The rows of R fall into a few groups, which share some directions, and each row is roughly a mix of its group's hidden directions, except one row that fits no group.
R (104 x 11):
[[ -2   5  35  62 -20  34 -10   3  -1   1  22]
 [-23  58  42  11  24 -11  20  -2   0   6 -20]
 [-38   0 -33  -3  -9  -5 -45 -31 -21 -24 -23]
 [ 28  -2  32 -21   7 -10  -3  37 -29 -30 -42]
 [ -2 -23  15  14   7  40 -22  -3 -54   3  35]
 [ 21  38   9   5  -9 -16 -21   0   7  -8  66]
 [ 16   7 -11 -16  42 -47  -3 -29   2 -28  30]
 [-75  -7  -8  16   7  19   8   0  -8  20  19]
 [  9  58 -25  -3 -25  -4 -36  26 -23   0   0]
 [ 31 -28 -38   1  34  -6  14  -6   1   9 -51]
 [ 24  34 -43  -9 -15 -29 -30 -15 -29 -11 -20]
 [ -8  27   0  -6   1  47 -18  10  -9 -55 -28]
 [-52   6  49  -6  -2   8  23  20  -3  -1 -32]
 [ -7  32 -26  26  31 -21  19  -9  37 -40  -5]
 [  9 -24  23  -4  -7  -4 -36   0  33 -26  54]
 [-21  -8 -19 -36   8 -20  10 -24 -18  60  -8]
 [-33  -9  35  -8 -29 -54 -20 -17  13  -6  -7]
 [-51   6  27  12 -27  34  -7   7   9  28  31]
 [ 12 -13  25  -5  19  -9   2 -42  58   8  25]
 [-38   8 -17  26 -19  11 -25  16  -2   5  58]
 [ -8   3 -15  44  19  11   1 -13   4  56 -35]
 [-43   4 -36   8  -1  24 -21 -36  -7 -33 -23]
 [-23  -9 -39  25  -7  41 -36 -12   1 -27  24]
 [ 23 -36 -29  12  -2 -31 -29 -17 -38  -1 -31]
 [ -2   4 -15 -41 -15  22  24  55   4  -4  32]
 [ -8  56 -30   4   8   2  53  -5   1  11   9]
 [ 14  19 -43 -17 -37   0 -38  14  -8 -19  33]
 [  4 -60  -3  24  -5 -17  -5 -24 -41  22  -7]
 [ -2 -43  13  22  -4 -13  12  20  -9  62   9]
 [  8  32  16   6 -34  43 -21  44  -9  13  16]
 [-28  15   4  23  37  -4  27 -30  23  40 -24]
 [ 42  11 -18  22 -15  16 -15  -5  16  49 -35]
 [-13  -4 -21  59  11  14  39  27  13  -4  20]
 [  6   4 -47 -29 -10 -40 -34 -26 -25   5  -7]
 [-24 -24  42 -19 -15 -36 -37   9 -17   4 -26]
 [ -3  38   4  13 -11  39  10  14  29 -45  29]
 [ 57 -40  27   6   0  -5 -26   1  21   8  21]
 [  7  -9 -24 -30  57  39   6 -22  -8 -15 -10]
 [  0 -45  -3 -40  37  -8  -4  30 -21 -26  12]
 [-15  19 -31 -56  44 -20   1  -8  -3 -12  -8]
 [-55 -16  39   2 -14 -21 -10 -24  26  20   1]
 [-29 -11  23  47  -3 -12  34 -10 -24   0  40]
 [ 17  24  17  -3  10 -43  -5 -42  16 -28  36]
 [-19 -49 -15   7  30 -11   2   5 -50  -8 -24]
 [ 13  31 -51   0   4   1  27  19 -23 -16 -41]
 [ 21  12 -36  46   5 -45  -5  22  -3  10  25]
 [-20   9  28 -55  40 -31  15  -5  -8  12   0]
 [-36  26  -3   1   8  35  25 -26 -41 -31   9]
 [ 12  59   2  14 -15  18 -19  46  -3 -20  -4]
 [ -2 -11   5  55 -45  11   3  23 -11  22 -29]
 [ -7 -39  43  20  12  -1   4 -54  18  -7   4]
 [ 42 -30 -30 -18  39 -16 -17  31 -14  -2  12]
 [ -9 -28  11 -27  20  -5  -9 -37  -1 -22 -57]
 [  9 -20 -51 -40  21 -31   2 -16  18 -17 -17]
 [ 26 -15  -6   0 -11 -40  14 -30  -5  17 -57]
 [ 26 -43  13 -16  17  -1  -8 -25  36  26 -38]
 [-32 -21  -4  30 -28  10 -32 -11  27 -22  40]
 [  2   6  31 -19   4 -28   1   9  30   2  64]
 [-20   4 -39 -18  32 -10 -10  -2 -43  41  17]
 [-21 -31  25 -29  39  -5   0   2   8  23  47]
 [  1 -28 -13  15  46  25   7 -12 -32 -11  45]
 [ -8   1 -15  20 -19   2 -34 -57  24   0  35]
 [ 25  63 -28 -20   2 -10  10 -14   1 -32  -2]
 [ 16 -43  54   3 -13 -15 -13  26  20  14  20]
 [ -3 -17 -11  34 -23  36 -33   2  22 -30  37]
 [ 11   8 -14 -22  15 -29  -8 -37 -22  -7 -58]
 [ 51 -23  -4  25 -16  24 -13  10 -30  12 -37]
 [ 15 -42 -27  22  48 -19  20 -22  -7  -8 -18]
 [  9 -44  19  24 -20  18  -4  43 -34 -15  16]
 [-23 -17  -2 -15  32 -59 -17  -2  24  10  29]
 [-10  28  35   2  42  -6  35   4  28 -18 -32]
 [ 33  23 -31   8  42   9  18 -41  17  -2  23]
 [ 25   2 -56 -12   0 -28 -28  -1   3 -40 -14]
 [ 34 -41  -1  -1  -6  42 -19  28   7  16 -34]
 [ 22   0  -4 -29  -3  29   6  -3  47  29 -44]
 [ 35 -25 -10  -4   7  39 -11  29  39 -19 -30]
 [  0  53 -11  31  31  -5   5  11  23 -10 -40]
 [-30  35  -2  23  35  -2  43   6  17  32 -15]
 [ 30  15 -27 -37 -18  13 -27  48 -11  -7 -18]
 [-22  32  29  46 -12   0  20  18 -28  -5  33]
 [  2 -42 -46   3  13   0   1 -13   1  49 -25]
 [-36   8   9 -17   3 -53   5  -7   0  34  39]
 [ 29   7  22 -30 -24  53   2  15  37   7  -1]
 [ 13 -43 -28  -4  -2   7  32  48  -3 -27  18]
 [ 23 -39  31  40  -6 -36 -18 -27 -14  -9   4]
 [ 64  20 -14  -7   6  27 -18  20  -2 -30  10]
 [-19  11   7 -42 -11  41 -10  -5  23  37 -36]
 [ 17  23   6   1 -11  64  18 -34 -14  -8 -22]
 [ 12  24 -22   6 -14  57  20  43   3   4  16]
 [ 36   0  21  47 -23  37   6 -35   8  10  -1]
 [ 24  17 -21 -25  30  35 -29   6  -6 -36  30]
 [-40  36  21  25 -33 -17  -8 -17  24  23  23]
 [  2  36 -30 -15  41  44  28  -5  -3 -18   6]
 [ 46  -2 -34 -21 -10  46  -9   9  34  -4   8]
 [ 16  33  -7  31 -15  26  34  44 -17  24  -8]
 [-11 -25   5  16  33  34  13 -48 -36 -13   8]
 [ 39 -13  -6  36   1 -46 -18  18  16  10  33]
 [ 33 -53  29 -21  23 -19  -9 -14  -2 -30   3]
 [-25 -31  43  -7 -18 -30 -35  -4  24 -12  26]
 [ -9 -40  -8  -4  10   6 -50 -15  11 -13  48]
 [-16 -36  27 -18  13 -22   7 -60  -1  17  -1]
 [-61 -16  15  -2   6 -23  16  -1 -14  44  -3]
 [  2  12  24   9 -13 -43 -18 -12 -58 -23  -1]
 [ 20 -12 -43  -6   5  -2   9  55 -24   9 -32]]

One row of each group comes first, with its name. Which group is each row after those in?
[ 28 -23   8  47 -20  17 -30  14 -16  38  15]
A
[ 31  -3  29  -6 -16 -51   1  14  18  24  38]
S
[-22  17 -54  40 -11  -3   4  -6   0  22  37]
P

[ 53  40  -5   1  -7  23  -1   1 -15 -28  36]
A
[-15 -52  11  44  -2  11  21 -22  -8  25  24]
P
[  1 -23 -31  58 -35  25 -16   2   6   6  15]
S
[-10  40   1 -25 -17  -7  19  44 -16 -27  37]
P
[ 44  15 -27  22  -5  39  -1  -5  11  40 -25]
A
[ 60 -13  36 -16  -9 -23 -10   1  26 -23  -9]
S
[-47  13  -2  31 -25   1  37  -8  -1  14 -40]
S
[-39  17   1 -10  17  -3  29 -25  36 -10  47]
S
[-45 -44  15   5  -3  -2  -9 -41  26 -17 -14]
S
[ -3 -15  -1   3  -7 -47   1  25 -45 -44 -16]
A
[ 27  40   4  15 -27  18 -54  17  -4 -20 -11]
P
